Small tables with named rows and columns. After each table, cells are looked up by row and column.

zipe =
         sonafuz  lotinas  pazifa  durel    sib   fule
retokup    64165    61281   63218  60976  65377  48410
fev        14609    78043   87012  63394  17701  44195
bet        59825    50993   74762  72647  52605  65073
zatak      60854    54164   70746  70118  57654  64338
kat        55596    67127   63369  61634  58584  61214

sonafuz of retokup: 64165
pazifa of bet: 74762
durel of zatak: 70118
pazifa of fev: 87012
fule of zatak: 64338
fule of bet: 65073
sib of zatak: 57654
Row with the largest lotinas: fev

Table nakib
,bisedis,pok
gadof,-85,17
ranobup,25,22
pado,-4,38
zag,81,73
daleza,5,36
gumub,52,56

bisedis of daleza = 5
bisedis of pado = -4
pok of daleza = 36
pok of gumub = 56
pok of zag = 73
bisedis of ranobup = 25
bisedis of zag = 81

bidi =
	zev	zubuzol	sim	sosez	vus	zatu	teriseg	zovu
duzop	-6039	-6140	-6108	-5601	-5839	-5367	-5779	-5924
sazuge	-6176	-5950	-4501	-6183	4678	-3609	-5868	-5752
fem	5242	-1960	4370	4768	2174	4705	2370	2777
bez	4768	4758	3190	4544	4889	4506	4749	5122

zubuzol of duzop = -6140
teriseg of duzop = -5779
zatu of bez = 4506
zatu of sazuge = -3609
zubuzol of bez = 4758
zev of sazuge = -6176
vus of sazuge = 4678
sim of fem = 4370
zovu of sazuge = -5752
Row with the largest zatu: fem

tibot
         musikov  nus  fav  patif  dazogu  pogofe  relo  tiz  sot
fadoze        55  -31   63     62      -8       5    -6  -30   34
lokino        33   -1   34     34      -9      -1    -8    0   20
fite         -59  -26  -57    -52     -18     -20   -17  -26  -50
petaf        -46  -26  -48    -48      -6     -19    -7  -26  -35
vitegu        20   17   23     21     -14      -2   -14   16    8
mesetet       36   -5   38     35       0      -1    -1   -6   30
dizir        -33   42  -42    -42      -5      -4    -5   42  -24
pif           14  -56   21     20     -11      -8   -11  -56    6
nunidif       35   17   36     34      -6       2    -6   17   26
zubope       -72    2  -83    -69     -17     -24   -14    4  -53
nikazud      -75    8  -81    -79     -17     -26   -17    8  -60
tik          -74   -2  -83    -81     -17     -24   -17   -2  -58

nus of zubope = 2
dazogu of fadoze = -8
relo of mesetet = -1
sot of fite = -50
musikov of petaf = -46
tiz of fadoze = -30
fav of fadoze = 63
sot of lokino = 20
relo of fite = -17
musikov of dizir = -33
patif of nunidif = 34

Table lugobun
,tiso,zum,lezog,kob,dupod,gelopon
gezitu,7.335,1.491,7.113,6.825,6.889,6.612
repit,7.026,1.120,7.205,6.976,7.087,4.495
dilov,1.977,6.391,3.010,6.867,1.817,4.666
bugul,1.278,6.903,1.203,2.009,1.358,5.453
vaf,0.952,7.232,1.009,0.980,1.446,2.348
fuz,1.156,7.081,1.262,7.275,1.019,6.724
sigezat,0.718,7.282,1.160,1.073,1.547,1.382
lus,1.885,2.956,1.367,1.119,1.174,1.845
nok,6.930,1.246,6.939,1.999,7.044,4.302
baz,1.456,2.503,1.224,5.350,3.630,2.928
sudi,1.128,7.246,1.451,1.552,1.070,1.729
fulufud,6.928,1.708,6.859,5.008,6.500,1.880
mev,1.236,6.863,0.846,6.933,1.496,7.193
keseli,7.235,1.160,7.662,6.880,7.051,4.948

fulufud, lezog -> 6.859
dilov, gelopon -> 4.666
vaf, kob -> 0.980
sigezat, kob -> 1.073
mev, tiso -> 1.236
sigezat, lezog -> 1.160
repit, gelopon -> 4.495
nok, tiso -> 6.930
mev, lezog -> 0.846
lus, gelopon -> 1.845
sudi, lezog -> 1.451
fuz, zum -> 7.081
gezitu, dupod -> 6.889
keseli, lezog -> 7.662
dilov, kob -> 6.867

mupomo =
	kadek	mipop	zipadev	mudirub	bodupe	famuti
guzitir	97	95	130	196	190	83
vava	58	71	80	195	188	69
mudog	77	76	86	164	137	110
beb	68	64	76	202	189	62
rasufug	65	197	71	191	195	55
fiz	105	83	181	161	202	63
kis	68	148	150	208	201	65

kis, mudirub => 208
vava, mudirub => 195
mudog, zipadev => 86
kis, kadek => 68
beb, mipop => 64
fiz, mipop => 83
rasufug, mipop => 197
mudog, kadek => 77
kis, famuti => 65
kis, zipadev => 150
rasufug, mudirub => 191
vava, mipop => 71

danebu =
,mebota,ziburo,gisoz
dofe,216,36,36
sezudo,226,184,54
zufima,221,38,218
pov,234,31,35
likek,34,222,157
pimati,222,212,35
ked,28,225,224
sakiki,220,41,27
gul,41,228,49
zomon,224,227,37
sos,36,239,224
bosel,231,224,204

bosel, ziburo: 224
sezudo, mebota: 226
sos, gisoz: 224
sos, ziburo: 239
pimati, gisoz: 35
dofe, gisoz: 36
dofe, mebota: 216
likek, mebota: 34
zufima, ziburo: 38
zomon, ziburo: 227
sos, mebota: 36
likek, gisoz: 157
zomon, mebota: 224
bosel, gisoz: 204
sakiki, mebota: 220
pimati, mebota: 222
sakiki, ziburo: 41
zufima, mebota: 221

ninus =
         zazupe  bik  gefema  merules  sodopug  komigeb  fanoze  zitopa
dut         211  176     238       93      240       74     240      63
did          94  178     218      211      240       71      72      67
luros        99  144     144      150       80      241     212      59
falanek      71   70     252      246       64      182     245      73
losa         86  194      86      215       78      235     238      57
lav          70   73     218      242       71      142     250     117
lupu        105  186     136       92      221       97      99     248
pilokob     200   72     244      148      231      111     241     211
serokar      61  144      86      224      192       67     228     244
tus          89  102     169      238      213      231     210      68
bes         165  229     150      176      238       65      97     246
reziz       190  220      92      199      225      224     136      65
sedela       81   61     230      174      244       62     222      88

serokar, bik => 144
dut, zitopa => 63
luros, merules => 150
tus, fanoze => 210
did, fanoze => 72
falanek, sodopug => 64
bes, zitopa => 246
luros, zitopa => 59
reziz, bik => 220

Table sazo
,saf,nilip,zibap,papivo,deg,surub,kom,tibe,fega,pinar
vitamam,0.8,0.3,0.5,0.3,0.9,0.3,0.8,0.8,0.3,0.3
zak,0.8,0.3,0.4,0.4,0.8,0.2,0.8,0.8,0.4,0.2
bav,0.8,0.9,0.8,0.4,0.8,0.3,0.8,0.2,0.3,0.3
dokeg,0.3,0.3,0.3,0.8,0.3,0.8,0.3,0.8,0.8,0.8
zul,0.3,0.5,0.8,0.4,0.3,0.8,0.3,0.4,0.8,0.8
foruku,0.5,0.8,0.8,0.4,0.4,0.3,0.8,0.3,0.4,0.3
vazu,0.3,0.8,0.7,0.8,0.3,0.8,0.3,0.5,0.3,0.9
muf,0.3,0.8,0.8,0.4,0.3,0.7,0.8,0.3,0.2,0.4
tal,0.3,0.4,0.3,0.8,0.3,0.8,0.3,0.8,0.5,0.8
legav,0.4,0.3,0.3,0.8,0.5,0.8,0.3,0.8,0.8,0.8
tipimuf,0.3,0.3,0.3,0.8,0.3,0.8,0.3,0.8,0.8,0.8
mera,0.8,0.8,0.8,0.3,0.8,0.3,0.8,0.3,0.3,0.3
nur,0.3,0.6,0.8,0.8,0.3,0.8,0.3,0.4,0.8,0.8

What is the zibap of tipimuf in sazo?
0.3
What is the surub of muf in sazo?
0.7
What is the deg of tal in sazo?
0.3
What is the tibe of zak in sazo?
0.8
What is the deg of muf in sazo?
0.3
What is the zibap of vazu in sazo?
0.7
What is the fega of zak in sazo?
0.4
What is the nilip of muf in sazo?
0.8
What is the kom of muf in sazo?
0.8
What is the zibap of zul in sazo?
0.8
What is the saf of tal in sazo?
0.3
What is the nilip of nur in sazo?
0.6
What is the papivo of foruku in sazo?
0.4
What is the tibe of vitamam in sazo?
0.8
What is the saf of vitamam in sazo?
0.8
Row with the largest deg: vitamam

